(in the rows, 128 means zero)
which system made each run:
gog, seq 1 (8 x 22):
[[117 172 152 104 111 182 145 156 106 186 129 134 169  72 139  93 173 119
   99  57 140 145]
 [ 95 184 176 148 106 154 103 190  62 173 153 115 164 107 151  86 164 143
   98 122 148 132]
 [112 129 148 143  78 171 118 195  76 171 162 135 151 112 122 110 195 131
  111  74 175 183]
 [121 134 125 127  53 187 128 184  70 183 136  96 166  93 150  80 165 117
   88 132 190 148]
 [ 79 148 153 112  59 179 120 187  96 181 117 103 124  72 163  84 193 102
   80  99 148 175]
 [104 193 159 105  86 189 134 177  88 188 127 117 185  70 151  68 190 130
   80  74 154 155]
 [ 83 186 180 148  94 167 106 207  55 196 160 113 165  81 145  78 192 122
   93  90 161 152]
 [112 145 160 138  60 202 117 214  51 199 164 130 168  99 140  89 200 138
   90  76 181 176]]
gog, seq 2 (8 x 22):
[[146  67 106 111 122 142 137  77 151 125 122 139  41 122 127 134  98  66
  121 131 102  98]
 [136 177 131  73 128 104 145  90 169  90  88 142 132 140 169 145  92 163
  131 171  84 138]
 [100 134 126 160 219  68 122 118 173 103 116 116 154 114  91 146 130 125
  166  99 107 106]
 [179  96 135 152 165 138 121  94 101 114 171 172  96 175 106 143  79 137
  137 129 109  65]
 [143 107 106 124 100  79 120 116 141  72 133 139 102 185 133 176 102 154
  163 196 135 169]
 [132  61  63 125 161 106 154 102 196 110  79 100 134 108 105 154 106 103
  155 135 133 116]
 [141 125 134 108 158 126 124  64 154  94 106 137  69 138 144 114  78 108
  108 152  67  57]
 [136 177 147 103 168  63 132  87 164  78 129 168 120 161 125 173 107 157
  172 134  84 152]]
Tafo, seq 3 (8 x 22):
[[102 153 188 169 201 125 108 160  92 177 167 155 128 105 120 139 128 121
  146  76  95  91]
 [154 129 120  79  80 149 158 137 143 128 130 175 136 140 132 163 157 156
  141  90 137 214]
 [148 100 108 169  86 133 107 140  66 128 175 105 127 153 113 104 119 109
  121 177 191 108]
 [ 87 104 129 116 119 117 116 107 160 116 107 113  39  99 137 118 142  63
  113 122  91 127]
 [107 181 128 100 118 140 139 145 138 144  78  90 194  91 168  96 130 150
  104 149 130 125]
 [ 97 103 143 180 182 112 108 181 125 136 133 125 162 130  99 148 155 157
  149  89 132 131]
 [165 117 130 102 113 177 154 117 116 159 152 178 119 116 113 135 141 114
  125  58 132 143]
 [124 151 140 129  64 118 110 146  82 125 166 129 104 146 148 122 135 121
  125 177 156 163]]
Veru, seq 4 (8 x 22):
[[109 141 126 125 148 113 126 163 171  81  87 127 209 150 103 135 188 207
  132  76 135 186]
 [148  74 132 195 180 159 103 143  80 145 161 126 137 142  90 106 108 128
  116 111 141  35]
 [144  99 133 114  53 122 118 116  98 119 178 166  25 163 144 158 120  92
  139 162 131 179]
 [127 135  64  99  87 117 162 137 164 129  75  74 202  94 145 123 130 134
  136 178 180 164]
 [ 79 137 156 140 190 138 117 131 147 160  89 100 111  69 143  94 122  89
  100 104  75  56]
 [156 196 185  91 108 139 123  95 104 105 174 199  97 167 120 122 157 148
  115  73  97 163]
 [123 112 110 173 136  98 115 190 115 109 131 106 216 162 104 151 145 195
  160 151 183 162]
 [128  15 103 168 138 172 117 141 124 153 118 112  77 115 116 120 111  86
  106 124 127  66]]
deza, seq 5 (8 x 22):
[[114 152 114 108 115  87 129 130 178  60  96 123 173 157 114 137 177 179
  136 116 140 202]
 [154  96 100 163 193 134 146 125 118 173 138 117 171  96 102 139  82 104
  159 125 149  57]
 [141  96 157 102 107 161 115 107 135  99 131 179  38 166 134 132 135 136
   98  96  72 134]
 [145 153  93 116 111  91 136 118 146  79 110 106 187 158 132 135 110 173
  145 193 160 150]
 [114  65  99 155 177 119 134 120 156 151 113 105 104  85 101 138 114  68
  149 111 124  85]
 [156 151 151  72 116 172 139  88 144 105 106 172 106 148 145 110 127 159
   88  91  80 122]
 [124 150 120 149 163  57 119 127 141  82 131 122 162 159 118 161 105 162
  174 175 134 138]
 [147  38  85 140 149 159 147 129 151 149 115 131 123 108  93 148 125 102
  141  83 142 112]]
Tafo, seq 6 (8 x 22):
[[ 84 121 154 167 130 120  96 194  84 167 122  89 117 117 190 137  76 135
  128 231 117  89]
 [107  93 119 113 153 141 124 118 198  70  67 125 133 136  96 110 187 158
   95  49  97 141]
 [150 215 149 129 153 127 147 122  77 184 177 143 191  87 126 113 113 110
  149 108 153 102]
 [114  60 130 138 104 117 118 181 132 126 133 156  85 160 137 201 131 154
  166 143 123 199]
 [170 102  96 117  84 181 131  86 110 103 130 117 125 144 109  66 135 111
   74 121 160  87]
 [ 71 191 163 136 141  66 105 122 124 128 142 109  83  92 148 120 130  75
  140 157 102 127]
 [119  87  93 108 129 144 155 165 176 140  58 104 183 105 148 153 127 165
  134 136 134 153]
 [138 127 163 166 163 163 105 144  84 135 158 146 146 149 104 100 140 156
  103  82 124  78]]
ton, seq 7 (8 x 22):
[[135 164 138 105 122 141 123  88 135  91 117 129 126 138 125  80 141 132
   87 110 113 104]
 [114 169 140 142 131 100 128 152  98 158 158 121 154 103 135 136 126 114
  156 144 151 142]
 [132  74 122 121 131 177 138 157 140 152  96 137 140 118 135 140 132 151
  117  96 120 127]
 [115 136 136 132  97 127 101 115 109  99 134 109  90 139 133  86 137 108
   92 156 130 110]
 [136 157 114 104 108 112 153 125 129 147 142 137 142 101 131 142 133 104
  157 128 153 169]
 [110 106 124 119 151 149 134 150 156 141  73 109 150 106 152 131 115 151
  116 131 103 107]
 [105 152 154 140 124 124 103 121 114 108 146 123 100 127 114  89 165 106
  101 100 123 122]
 [158 160 123 110 104 142 150 134  98 161 151 144 163 114 138 131 118 129
  140 134 158 141]]
Veru, seq 8 (8 x 22):
[[124  68 137 166 145 144 108 162 113 133 153 150 107 144  94 148 154 135
  134  80 130 134]
 [166  99 107 123  70 155 129 125  93 126 146 132 112 159 140 121 106 128
  113 175 160 124]
 [ 90 125 104 124 105  93 126 132 150 122 104  81 113  95 139 122 135  84
  136 170 144 149]
 [117 157 140  99 137 159 147 127 138 162 103 126 146  78 145 103 140 112
  106  87 111 115]
 [114 178 175 131 139 122 104 134 112 104 137 144 131 154 136 112 145 167
  109 116  99 128]
 [133 102 120 159 131 124 116 151 115 110 150 134 151 151  86 131 162 146
  137  94 161 148]
 [137  77 115 149 102 156 120 155  92 154 140 118 113 130 136 128 109 117
  122 161 153 109]
 [114 125 116 101  77 124 126 113 140 114 111 109  83 116 148 111 135  92
  110 160 130 147]]
ris, seq 9 (8 x 22):
[[148 138 117 107  82 166 138 140 111 130 119 124 165 132 137 100 145 151
   99 126 160 143]
 [ 88 102 120 158 145 109 104 149 142 107 102  85 133 122 118 112 145 126
  119 140 131 116]
 [114 153 157 109 135 144 127 112 135 133 124 143  98 106 134 108 146 108
  105  84  94 120]
 [122 148 156 136 118 146 116 170  97 138 134 139 159 144 144 125 139 174
  117 128 132 140]
 [119  83 121 165 146 134 116 152 121 132 139 122 128 126  94 127 151 121
  131  95 145 121]
 [132 115 132 114  97 173 126 124 112 141 122 128  96 116 143  96 131 107
   89 121 123 108]
 [102 146 135 126  98 129 112 157 124 111 113 107 149 133 139 103 166 148
  103 131 145 158]
 [ 99 123 136 146 169 132 120 145 143 132 107 111 147 104 114 110 153 126
  116  86 117 108]]
deza, seq 10 (8 x 22):
[[123 102 146 116  90 139 121 139 114 146 147 157  48 126 150 151 128  98
  130 131 108 157]
 [110 144 119 118  97 135 125 161 131 118  89  92 177 127 153 108 142 167
  105 161 148 147]
 [108 148 134 155 155 106 119 118 113 141 154 109 122  93 105 101 138  71
  132 112 139  97]
 [133 149 156  94 103 154 139 140 117 156 137 168 109 120 153 144 137 133
  127 101 108 165]
 [105 131 139 158 131 117 104 180 107 124 123 106 169 144 136 127 135 169
  129 158 145 135]
 [131 112 118 146 113 139 123 126 100 143 161 121 112 111 102 104 147  79
  121 107 161 120]
 [124 154 148  97  86 146 130 137 109 148 128 141 103 119 175 126 115 126
  113 159 113 142]
 [ 81 146 134 148 133 100 111 164 130 122 114  91 157 111 129 116 160 133
  130 137 144 151]]
ton, seq 11 (8 x 22):
[[196 118 105 100  85 158 142  60 110 105 160 157  89 160 119 106 103  99
  108 136 142 103]
 [104 144 122 117 115  69 129 147 144 121 113 116 126 127 163 179  99 138
  174 206 127 175]
 [119  92 106 129 185 124 136 112 192  96  81 120 151 118  91 127 152 138
  128  64 109 116]
 [137 186 173 146 160 112 102  96  83 120 179 147 105 143 123 101 104 116
  119 137 105  67]
 [146 115 135 138 115 131 132 180 100 151 160 166 161 152 125 181 132 173
  168 120 155 185]
 [141  32  82 149 128 155 123 132 145 102  93 104 122 150 118 124 106 140
  110 153 139  87]
 [124 149 136 119 112  78 115  72 131  87 162 142  45 142 120 128 124  72
  138 147 110 137]
 [148 172 118 100 152  99 158 123 156 119 115 149 193 131 135 166 108 175
  169 134 127 158]]
fugul, seq 12 (8 x 22):
[[150 135 134 146 112 132 127 139  78 152 185 149 129 129 112 132 131 109
  143 119 162 136]
 [126  78 107 136 100 158 136 177 114 167 116 114 142 111 144 144 123 131
  132 146 157 141]
 [121 113 108 111  83 160 127 126 134 117 102 102 126 116 130  84 161 115
   85 116 148 135]
 [ 97 187 154 116 110 122 122 129 108 147 139 116 120  90 145  94 150  92
  112 123 128 136]
 [ 96 136 152 147 149 131 123 179 119 161 133 132 156 101 124 137 164 139
  140  81 130 155]
 [147 106 129 152 120 167 120 149  89 137 156 138 151 139 100 105 154 139
  109  89 161 116]
 [133 115 121 134  71 146 124 149  80 159 160 123 108 120 139 120 130  97
  125 156 168 144]
 [104 113 108 113  92 154 142 167 135 163  92 100 151  83 148 120 153 117
  117 125 154 163]]
fugul, seq 13 (8 x 22):
[[137 134 106 165 178 120 119 125 127  99 107  85 215 138 101  92 112 165
  118 145 153  60]
 [131  89 135 133 117 115 115  91 123 117 167 159  15 138 116 143 120  63
  134 122 103 125]
 [146 163 129  84 112 140 156 147 133 146 100 145 181 130 178 159  95 189
  140 168 120 157]
 [ 98  93  98 165 165  88 106 120 165  73 100  79 138 131  87 108 146 117
  127 131 140 102]
 [160 149 150  94 128 148 141  75 119 136 155 180  68 126 135 129 102  95
  122 104  87 105]
 [108 145 145 138 132  95 114 174 123 117 114 124 160 152 159 163 109 188
  153 185 122 155]
 [144  84  81 139 163 113 141  94 171  95 116 118 143 127  76 130 135 109
  144  96 146 113]
 [149 132 151 109 120 153 123 100 106 132 136 152  74 141 162 119  80 121
  104 161  87  80]]
ris, seq 14 (8 x 22):
[[ 71 136 125 155 178 103 115 163 162 120  77  72 190  93 117 106 160 140
  123 112 129 117]
 [108 129 183 125 167 149 110 122 134 134 126 165  69 125 135 126 134 125
  106  72  54 100]
 [146 164 167 138  93 161 114 167  57 151 181 161 155 154 135 115 150 166
  114 112 155 148]
 [111  42  93 176 127 149 120 187 118 152 121  94 151 111 101 129 154 118
  130 115 177 126]
 [124  95 120 103  94 176 121  95 144 105  94 117  72 121 134  74 146  98
   64 108 105  98]
 [ 86 210 166 117  94 121 102 152 108 110 118 102 156 124 156  74 172 152
   88 139 131 150]
 [ 77 116 152 163 190 126 115 187 145 152 107 119 165  95 110 138 169 148
  138  61 112 133]
 [146  95 167 136 136 194 110 131  95 141 148 173  82 152 125 113 129 142
   87  78  92  84]]

runs to name:
seq 15 (2 x 22):
[[133 178 127 130 121  79 114  84 113  85 150 111 116 147 130 102 105 106
  127 189 136 104]
 [125 125 124 126 164 103 150 149 152 151 130 151 152 108 118 187 124 134
  184  99 124 166]]

ton
seq 16 (2 x 22):
[[146 151 109 135 129 106 135 134 120 113 141 124 192 140 107 129 133 152
  149 134 170 145]
 [126  66 117 149 162 140 131 142 134 154 118 127 110 113 125 153  98 114
  143 132 113  91]]

ton
seq 17 (2 x 22):
[[127 146 141 130 129 169 123 122 101 149 133 117 137 100 124  68 144 102
   83  94 133  81]
 [117 183 174 117  94 129 117 153  84 149 164 154 113 129 155 129 143 132
  127 130 123 168]]

gog
seq 18 (2 x 22):
[[113 199 144 157 174  34 109  96 127  81 178 130 141 139  74 129 153 107
  171 111 141 144]
 [165  59  82 107 127 148 174 133 149 182 111 147 125 104 152 196  63 114
  174 158 132 131]]

Tafo
seq 19 (2 x 22):
[[113 202 130  92 151  62 137  75 172  87 102 121 126 116 149 133 103 116
  147 167  93 129]
 [109 132 149 143 225  87 124 117 173 107 107 147 131 130 115 165 106 151
  160 102  67  99]]

fugul
seq 20 (2 x 22):
[[108  51  82 161 128 166 129 192 136 148  77  69 195 103 122 107 145 148
  104 129 173 107]
 [118 118 141 114  91 150 117  86 112 137 150 131  20 102 135  86 136  37
   89 117 107 102]]

ton
seq 21 (2 x 22):
[[128 168 131 150 150  94 117  94 108 110 171 120 128 122  91  97 140  88
  135 113 148 104]
 [110 117 135 109 112 149 142 165 125 184 109 130 118  88 170 154 111 118
  139 143 115 146]]

ris
seq 22 (2 x 22):
[[136 148 126 110  92 107 153 161 106 176 176 165 131 109 136 191 136 112
  192 126 163 222]
 [130  51  87 114 142 174 141 144 181 110  36  96 164 129 149 127 103 182
   95 143 110  89]]

ton
seq 23 (2 x 22):
[[101 193 125 115  75 109 126 133 106 139 138  88 142  86 144  82 157  84
  115 156 170 156]
 [ 85  98 121 119 164 133 137 170 188 132  52 108 168  98 141 151 146 166
  131 100 100 148]]

ris
seq 24 (2 x 22):
[[104  46 127 184 130 130  90 174 114 112 140 118  94 155  98 138 158 133
  126 116 141 134]
 [184 119  91  87  61 163 153  83 119 118 140 143 113 143 128 109 120 108
  107 140 161 136]]

gog
seq 25 (2 x 22):
[[144  90 112 146 156 140 117  95 141  88 120 124 121 147  90  98 131 124
  104 101 124  76]
 [144 161 151 104  97 117 125 105  99 126 164 162  73 145 158 141  96 111
  134 170 109 134]]

fugul
seq 26 (2 x 22):
[[178  70  69 140 115 163 150 152 119 135 115 114 207 147 116 136 101 173
  132 157 189 114]
 [ 91  81 116 136  88 118 101 115 137 101 115  90  37 122 135 100 140  64
   97 164 123 122]]

gog
seq 27 (2 x 22):
[[160 101  87 129 122 121 143  66 131 120 158 122  92 114  88 109 121  47
  134 114 160 101]
 [120 156 117  79  72 134 144 129 137 137  90 106 125 107 189 122 102 127
  113 203 123 146]]

ris
seq 28 (2 x 22):
[[ 97  64 119 203 201  86  95 148 131 118 128  93 110 131 100 142 100 109
  152 159 120  62]
 [179 111 107  70  81 180 156  70 149 105 126 171  90 139 111 107 150 113
   94  67 126 147]]

deza
seq 29 (2 x 22):
[[123  98 144 139 125 125 110 110 121 113 159 153  45 138 109 130 142  87
  125 101 107 129]
 [149 143 109  91  88 140 149 132 135 120 104 130 162 138 158 137 115 166
  125 166 142 160]]

deza
seq 30 (2 x 22):
[[136 128 102 118 109 100 145 102 134 134 159 133 102 102 107 142 137  64
  161 117 156 162]
 [113 115 139 109 130 165 136 165 136 166  81 126 141 104 175 140 106 156
  115 139  98 119]]

deza
seq 31 (2 x 22):
[[ 81 191 187 140 188  53 107 135 139 117 146 151 107 128 131 168 133 132
  171 118  76 151]
 [191  79  70 101 115 161 175 130 153 136 103 147 192 139 121 166 102 172
  151 128 161 147]]

Tafo
seq 32 (2 x 22):
[[ 80 166 132 102  67  82 114 134 136 110 105  90  83 112 180 123 129  98
  123 210 125 174]
 [113 124 121 104 176 153 161 138 179 163  79 134 177  69 119 137 154 130
  133  40 109 136]]

gog
seq 33 (2 x 22):
[[120 188 172 107 148 129 131 144 125 139 126 159 162 125 145 137 142 170
  131  93  99 150]
 [131 100 134 163 160 129 107 149 127  90 127 133 157 173  98 128 143 185
  122 107 130 116]]

Veru
seq 34 (2 x 22):
[[147 150 135 150 131  85 106 130 100  89 159 138 144 186 131 149  92 171
  154 195 139 122]
 [158  71  89 126 155 112 140  73 170  90 117 135  93 147 101 149  95 105
  147 132 116  99]]

Tafo
seq 35 (2 x 22):
[[159 129 157  92  99 181 134 114 120 122 139 188  97 154 125 123 154 151
   99  63 102 149]
 [133 142 121 149 122  88 112 149 106 102 137 112 162 166 141 148  94 170
  153 210 150 133]]

deza
seq 36 (2 x 22):
[[134 117 128 164 133  97 128 135  78 187 196 132  89 102 129 164  84  55
  180 172 153 112]
 [145  76 122  81 103 164 143 140 172 106  80 169 110 162 154 173 126 190
  122 116  90 174]]

ton
seq 37 (2 x 22):
[[158  86  77  99  37 169 146 125 117 135 113 105 114 131 160 112 108 112
  101 194 172 141]
 [ 73 156 113  93  96 116 135 127 169 127  67  68 124  65 162  92 153  86
  103 153 125 148]]

fugul
seq 38 (2 x 22):
[[122 147 131 149 133 112 135 201  94 175 143 123 212 120 143 168 118 172
  174 158 169 166]
 [106  29 112 180 115 173  98 178 115 129 114  96 113 132 100 100 169 123
   90 100 155 108]]

gog
